In the data rows, 128 means zero.
Some points, each followed by its number:
[132 104 142 123  57 132 132 165 139 118 152 179 127 156 148 134 112  96
 148 132 157 156  69 128 175 115 144 121 155  49  94 176] 0
[155 137  89 129  39 164 178 152 233 119 119 188 105  83 104  98 126 141
  94 155 173 198 135  70 193 147  61 195 175 217  85 140] 1
[104 121 165 152 132 113 119 139 116 152  44 158 154 142 139 143 107 162
 110 146 171  86  80  83  88 167 161 147 140  77 136 127] 2
[ 78 111 158 176 186  42 121 115  50 176  78 161 212 130 154 151  96 162
  88 110 147  70 113 127  32 186 180 117 109 105 154  98] 3
[ 96 137 119 189 139 117 117 121  77 183  39 143 173  95 137 137 104 168
 143 135 160 118 110  92 101 123  86 134  92  88 155 104] 4
[162 129 137  85  88 184 129 136 164 108 159 120  85 124 114 108 147  92
 151 151  99 163 125 137 204  53  79 119 140 115 119 138] 5
[114 144 102  68 152 125  95 118 164  85 179  95 122 157 117  96 143 127
 103 119 117 106 159 177  98 157 165 126 133 185 121 121] 6
[119 120 127 133 149  98 145 120 138 139 149 140 163 146 137 118 122 126
  95  97 130 128 141 153  94 175 148 141 142 156 114 141] 7
[ 35 190 192 179 224 116  53  63  19 190  54  98 206 100 170  94 135 185
 112 123 133  53 119 107  28 133 131 116  72 115 168  82] 8
[105 172 192  77 192 139  78  76 139 120 101  69 108 141 145  97 150 182
  99 105 103  79 130 128  65 143 151 121 130 153 145 107] 9
[158 123 135 105  81 189 117 125 154 119 137 109  74 126 106 106 166 124
 152 144 114 151 121 106 186  69  89 133 151 124 113 143] 10
[118 131 136  86 147 107 115 113 167  84 183 108 115 170 134 108 131 114
  97 112 117 110 141 176  85 164 188 122 144 184 121 162] 11
[120 111 153 141  64 134 110 168 122 140 114 175 134 176 157 142 125 104
 157 142 161 121  61 100 189 114 157 128 161  22  99 159] 12
[173 129 135 101  90 189 149 116 183  96 173 123  64 102 106  85 157 113
 126 142 111 189 115 116 197  82  79 130 161 143  97 149] 13
[147 140 132  99  77 192 137 138 184 115 129 124  76 131 118  73 141 111
 138 139 124 149 121 106 204  93  90 142 134 134 117 149] 14
[133 144 133  74 136 122 114 118 159  93 180  98 100 157 128 117 146 121
  98 120 115 106 144 168 118 155 181 118 158 166 128 149] 15
New points follow, each followed by the numbers of its two nearest points above, looking only along the 7 directions in which the numbered points spread most, nearest first.
[ 89 110 254 128 255  17 110  77   0 159 190  51 142 149 170 227 135 137
 135  31  47  41 128 222   0 151 255  62 107  66 174 104] >> 3 9
[ 95 158 188 117 176 132  92  96 106 138 119  97 113 136 144 102 131 161
 123 127 126  96 133 147  90 120 162 106 122 105 140 124] >> 9 7
[103 137 140 135 164 112 122 123 128 120 153 122 154 130 128 116 122 131
  93 115 126 128 147 145  96 166 144 133 122 177 142  98] >> 7 6
[187 104  19 171  12 159 183 182 197 113 125 191 126  79 105 117 103 134
 121 170 170 213 151  69 225 113  33 191 156 203  82 135] >> 1 14
[148 109 143 148 160 129 169 104 115 142 152 131 100  75 104 132 139 114
 125  97  85 160 143 141 118 100  91 110 134 159 141 103] >> 7 10
[173 104  46 166  39 155 196 158 203 124 140 168 100  68  85 105 129 104
 127 175 165 216 146  80 240 107  29 189 154 212  95 123] >> 1 13
[124  98 194 153 131  76 148 162  98 150  83 163 140 136 149 193  97 129
 131 100 166 103  64 113  92 170 186 116 154  44 131 142] >> 2 12
[140 127 135 121 171 101 125 127  75 138 109  93 115 135 117 191 123 120
 138 103  99 113 142 145  99 117 142  97 108  91 175  95] >> 7 4
[180  99  16 169  24 165 192 186 208 118  92 178 111  89  84 132  97 116
 130 196 181 211 150  62 222 130  29 183 148 194 100 134] >> 1 14
[170  95  65 175  60 148 187 159 193 129 116 192 126  85 111 120 117 123
 109 172 170 195 141  54 196 141  62 185 160 184  91 142] >> 1 14
[151 118  48 137  34 178 163 167 202 120 115 184 109  92 102 103 106 108
 107 167 168 199 160  81 219 135  55 194 132 199  83 152] >> 1 14
[ 87 159 193 101 206 106  81  71 126 134 129  97 150 146 155  86 142 175
  79  96 131  77 116 163  25 177 202 117 133 159 135 122] >> 9 11
[ 77 135 158 140 203  93  78  99  59 138 112  95 161 148 158 147 126 159
 129 112 111  52 118 162  44 152 211  93 102 107 158  95] >> 3 9
[113 107 186 146 116 108 139 156 122 142  66 157 130 130 160 183 112 137
 125 121 161  84  74 102 109 148 158 135 150  58 130 144] >> 2 12
